(in the rows, 128 means zero)
Named turns come first, each shown by rows before and after it. Which turns, in which order, take the first row of each pair that follows to the second? Write the first one first, as in the answered first pair.
mivu:
[182 159 115 153 151  96 164 126 147 156 114 113 154 124 134] => [ 86 136 136 159  91 118  91 123 172  98 102 137 153 149 136]
[ 97 112 113  63  80 169  83 156 155  99 166 116  96 151 148] => [184 128  96  52 142 153 153 157 130 156 178  89  92 122 144]
[179 149  92 100 126 125 140 112 128  96 112 133 124 138 123] => [126 131 110  89 111 147 111 105 140  78 107 139 118 144 124]
Guzon:
[108 135 122 105 110 157 105  95 132  84  79 142 162 138 114] => [150 122  92  76  69 155 112 128 129 106 145 127 146 133 123]
[106 130 150 111 105 135 132 149 114 178 136 134 134 114 118] => [ 90 132 159 126 118 130 127 144 116 173 130 133 137 117 119]
[104 143 146 126 123 124 114 124 140  96  99 147 142 151 139] => [146 151 117  85 104 141 130 125 124 109 113 146 127 140 131]
Lim:
[100 149 144 139 146 132 112  98 143  81  75 139 119 145 122] => [102 131 169 182 165 103 138 126 117 148 105 114 135 132 127]
[152 158  92  99 116 118 164 121 168 104 144 135 173 124 124] => [ 99 153 122 112 128 131 143 104 170  89 108 144 183 126 115]
[121 105 150 176 134  95 124 159 129 153 138 115 129 130 141] => [176 121 107 135 115 103 133 158 148 129 156 125 113 131 147]
[113 129 145 146 159 129 130 132 155  87  98 131 116 128 148] => [127 119 150 166 164 114 144 149 143 120 117 121 121 123 152]
seziz:
[138 124 115 170 146  99 138 134 141 138 161 121 127 139 145] => [156 125  93 115 119 128 146 139 125 145 171 124 111 130 135]
[131 140 115 121  98 139 112 116 123 107  96 147 138 137 116] => [102 121 140 166 111 116 105 134 130 119 114 136 143 142 131]
[108 130 137 138 126 127 121 115 113 113 115 132 139 131 130] => [107 119 136 128 115 138 120 128 110 134 135 124 131 130 131]
panil:
[150 145 111 165 186 118 141 126 148  94 104 133 135 127 137] => [131 144 130 176 174 135 144 119 113 130  84 137 152 120 112]
[122 157 134 229 112  74 128 149 132 139 120 127 143 119 115] => [131 153 132 192  82 108 142 150  84 185 117 122 140 100  85]
[102 115 143 166  82 127 102 146 110 133 132 148 150 149 103] => [121 111 127 132  68 146 108 151 103 144 146 143 141 137 101]
[126 100 115 124 159 114 136 151 145 146 168 101 118 134 155] => [108 102 129 153 167 105 131 151 142 146 157 109 128 141 154]
Then:
Each pair is two turns apart.
[142 163 113 106 149 171 144 122 126 167 127 130 105 130 117] => [109 171 122 157 107 154 106 119 125 135 113 157 130 158 112] -> mivu then Lim
[102 106 112  91  86 147 106 131 139 113 119 127 102 143 131] => [ 97 111 117  92  99 149 107 120 138 110  95 130 106 145 124] -> Guzon then Guzon
[203 170 121 154 169 131 151  89 104 128 100 137 142 121 103] => [106 120 164 218 117 115  87 128 121 127 147 134 155 141 127] -> seziz then mivu
[100 133 123  62 116 180 129 144 116 112 139 112 113 113 128] => [168 155  98  92 152 134 159 151 141 103 153 106 112 121 149] -> panil then mivu
[ 64 128 162 115  76 155 102 106  92 126  77 151 157 130  97] => [146 168 126 156  61 108 135 112  79 136  88 159 180 137  95] -> mivu then mivu
[182 146 105 174 153  91 166 140 110 151 162 111 154 141 137] => [ 82 118 117 149  66 132  90 137 127  98 166 141 146 164 135] -> seziz then mivu
[ 98  94 136 101 113 160 106 148 117 158 195  98  91 115 123] => [210 179  85 131 126 113 141 113 120 102 135 134 126 136 104] -> mivu then seziz
[140 140 115  92 111 139 124 120 141  92 131 145 109 133 138] => [111 109 135 111 110 131 118 148 134 127 169 124 110 129 151] -> seziz then seziz
[ 74 104 183 128 134 105 111 147 138 149 120 114 142 146 118] => [112 128 162 160 102  76 109 151 137 137 124 128 162 162 120] -> mivu then mivu
[100 134 114 105 153 145 138 150  70 166 145  86 109 118 118] => [ 98 140  95  71 153 156 118 136 115 106 141 101  87 130 132] -> panil then Lim
[117 133 124 108 162 131 113 129 168 140 157 117 122 124 156] => [125 149 133 167 150  98 115 127 152 135 141 129 154 137 152] -> mivu then panil
[105 108 157 121 193 141 136 132 130 161 132  98 124 115 131] => [140 129 123  79 189 152 136 117 155 119 127 110 105 120 135] -> seziz then panil
[125 136  79 105  47 139 127 144 101 156 137 122 116 153 110] => [ 79 128 119 190  86  92 114 155 118 161 139 113 141 162 128] -> seziz then seziz
[ 44  81 197 110 119 174 106 139 123 158 126 105 105 103 128] => [ 90  85 164  65  97 182 124 147 111 173 152 102  92  95 127] -> Guzon then Guzon
[161 148 111 112  94 133 118 146 156 108 162 133 117 145 138] => [139 134 140  87 174 151 143 128 135 147 126 108 106 119 128] -> Lim then mivu
[123 153 121  93 125 119 153 136  65 168 113 132 149  90 127] => [155 161  82  68 127 116 147 135 123 108 134 144 124 104 154] -> Lim then panil
[137 115 124 147 130 118 136 141 107 161 177 110 116 105 128] => [167 133 109 153 148 111 149 132 117 144 163 118 116 107 129] -> Guzon then Lim
[123 124 120 124 134 162 121 143 118 159 111 148 127 124 130] => [139 142 107 125 134 157 121 136 128 137 102 158 134 131 129] -> Guzon then seziz
[109 140 162 111 151 143 140 106 111 134  64 136 136 123  81] => [114 111 151  74 129 156 145 135 103 174 118 114 118 106  93] -> seziz then panil
[185 144 117 114 106 137 132 122 137 119 152 142 106 140 146] => [134 148 149 163 133 117 112 110 152  89 122 149 120 161 149] -> panil then Lim
[106 131 133 163 117 101 111 128 117 156 125 143 148 128 131] => [103 134 130 129 116 130 111 113 108 150  92 151 141 125 113] -> Guzon then mivu
[ 98 113 130 120 117 139  99 143 163  97 129 132 106 132 126] => [166 137 114 102 158 139 149 129 138 129 104 122 107 115 107] -> Guzon then mivu
[162 159 124 149 186 121 180 134 128 143  98 118 126 132 110] => [147 129 128 142 175 125 177 160 121 180 145  95 112 120 128] -> seziz then panil
[114 122 131 170 124  93 162 169 114 122 144 107 141 144 126] => [147 128  97 120 110 108 163 167 134  97 156 110 115 143 132] -> seziz then panil
[ 90 112 143 136 147 145 120 119 114 143  90 130 137 119 106] => [107  93 128 138 112 129 118 157 123 159 158 116 127 121 134] -> Guzon then Guzon
[ 97 102 151 133 127 158 132 123 106 169 124  95 118  93 116] => [103 130 161 173 159 136 128 100 124 129  83 111 131 111 115] -> seziz then seziz
[ 90 115 171 179 132 114 112 143 111 144 134 123 134 129 145] => [158 132 134 168 125  92 133 156 122 142 170 120 120 129 155] -> Lim then panil
[159 162 116 122 128 116 103 102 147  87  91 146 138 139 127] => [177 162 121 104 168 123 127 101 137 113  93 129 131 123 122] -> mivu then mivu
[142 117 170 122 165 148 137 125  98 189 133 133 162  99  91] => [142  97 159 153 140 112 111 161 148 161 201 123 148 120 133] -> Lim then Guzon
[133 131 134 179  62  97 117 147 100 137 154 145 166 139 125] => [ 65  90 154  80 109 169 105 132 119 137 144 122 118 115 128] -> Lim then mivu
[126 117 140  98 126 141 148 120  98 146 131 106 128 124 124] => [153 138 117 119  91 122 140 120 104 119 133 124 138 139 125] -> Lim then mivu
[154 114 137 108 132 136 128  96 100 164  94 125 133 111 101] => [130  97 155 130 135 122 125 111 105 181 113 115 139 111 106] -> seziz then seziz
[ 83 110 122  82  77 176 102 126 117 131 133 131 101 129 113] => [ 51 103 158 164 118 131  87 132 132 124 127 127 122 145 134] -> seziz then seziz
[127 142 107  76 145 157 118 109 172  66 116 133 102 140 129] => [ 59 110 168 108 150 171 122 113 109 146  97 118 131 120 104] -> Lim then panil
[135 141  92 153 157 121 101  92 136 104 139 109 115 121 132] => [109 116 103 142 140 135 101 114 118 139 165  94 110 112 133] -> Lim then seziz
[ 95 121 103 117  90 135  82 145 147 107 143 140 115 113 127] => [105 109 111 144  99 115 104 165 131 152 167 123 121 102 135] -> Lim then Lim
[ 46  97 135  83  72 161  89 135  90 132 144 128 119 141 130] => [ 65  89 153 122 104 137 121 150  62 195 160 107 136 127 130] -> Guzon then Lim
[102 119 117 102 117 183 119 137  86 130 127 139 132 113 114] => [121 113 123 165 119 131 123 170 101 145 175 125 143 120 141] -> mivu then Guzon
[149 125 124 155 130 124 132 158 115 154 160 119 138 155 145] => [122 109 139 134 151 141 132 151 118 165 153 110 125 148 142] -> mivu then mivu
[188 174 112 136 158 144 166 100 111 136  85 140 147 118  81] => [121 167 135 151 123 162 117  91 124  93  64 161 150 139  73] -> Lim then mivu
[183 143 107  98 118 150 169 115  96 141 113 137 134 101 100] => [200 146 109 143 139 111 179 122 106 141 126 132 143 109 114] -> seziz then Guzon
[113 113 123 124  93 130 104 123 131 136 139 130 122 136 135] => [ 98 120 140 147 109 122 107 113 122 139 115 132 135 134 128] -> seziz then Lim
[127 108 126 165  78  98  94 142 156 110 161 136 138 145 135] => [100 105 135 128  64 126  80 123 143 102 134 145 132 139 118] -> seziz then Lim
[161 131 104  90 107 142 116 109 128 108 144 129 109 125 121] => [162 139 127 108 158 136 144 103 106 140 114 113 120 112 109] -> Lim then mivu
[125 125 124 158 105 105  93 132 156  87 122 153 120 144 135] => [133 116 138 180 104  94 115 143 111 152 134 140 138 133 120] -> panil then Lim
[150 124 149 172 185  99 149 143 138 134 150  85 131 123 144] => [135 152 143 189 124 105 107 118 140  73 108 128 154 148 123] -> Guzon then mivu
[ 99 156 171 152 154  94 149 111 123 142  96 108 136 101 108] => [143 151 149 155 144  71 162 137 136 152 146  96 129  96 128] -> Lim then Guzon
[114 131 153 182 116 100 128 152 126 146 163 134 145 129 139] => [103 153 164 155 141 134 135 106 108 130  88 149 150 129 107] -> Guzon then mivu
[123 145 123 111 144 109 157 113 130 100  66 149 120 132 114] => [122 134 136 108 136 121 172 126  95 153  79 135 122 114 106] -> Lim then panil
[148 103 115 136 136 108 136 131 149 116 146 111 113 133 147] => [120 114 144 151 149 120 139 112 118 127  94 120 135 131 117] -> Guzon then panil
[ 69 101 136 123 117 127 122 153 103 173 149 100 125 117 141] => [ 82 114 124 155  75 107 106 156 111 143 150 119 143 134 140] -> mivu then mivu
[119 162 110  89  98 164 156 102 107 149 151 125 115 110 116] => [106 136 127 131 123 132 156 132 125 170 192 105 117 112 147] -> Guzon then mivu
[ 66 124 134  94  96 147 110 132 144 119 143 128 137 124 124] => [ 68 141 138 105 120 141 114 114 147  99 106 137 148 130 113] -> Guzon then seziz
[160 136 107 127 130 109 131 122 143 119 124 142 141 133 135] => [ 96 111 143 138 143 120 117 127 138 138 129 130 143 131 140] -> mivu then Lim
[ 68 119 153 125 155 161  98 135 141  84  96 155 123 135 118] => [146 125 145 136 208 129 165 157 116 161 129 119 126 110 122] -> mivu then seziz
[105 149 129 155 103 122 106 105 123 109  80 157 149 144 104] => [ 89 128 146 173 102 118 109 117 105 138  96 150 154 137 106] -> panil then seziz
[126 145 111 165  41 105  90 133 130  74 128 172 159 159 119] => [ 96 151 140 161  76 128  95 106 107  88  69 175 172 149  94] -> seziz then Guzon
[147 111 130 149 105 104 119 150 185 101 134 132 139 159 142] => [104  82 161 155 113 119 119 161 158 152 140 112 141 145 136] -> Guzon then seziz
[ 87  98 147 136  82 154 114 138  85 159 128 118 143 125 102] => [108  99 153 167 113 128 137 151  84 184 145 106 150 119 115] -> mivu then Guzon
[124 124 109 153 153 126 147 120 161 120 159 129 127 125 120] => [108 123 116 149 149 135 135 112 166 106 142 134 125 125 120] -> Lim then Lim
[117 120 116 129 118 125  97 122 161  90 132 130 118 138 147] => [112 133 129 133 129 132 106 103 142  97  91 139 130 136 127] -> Guzon then panil
[120 143 113 117 132 132 110  94 142  57  99 142 141 141 150] => [114 124 152 162 186 113 143 110 108 137 107 111 158 120 150] -> Lim then mivu
[ 96 105 167 144 141 122 148 164 113 144 128 125 122 128 143] => [142 119 132 142 141 102 157 171 137 121 152 125 114 132 161] -> Lim then panil
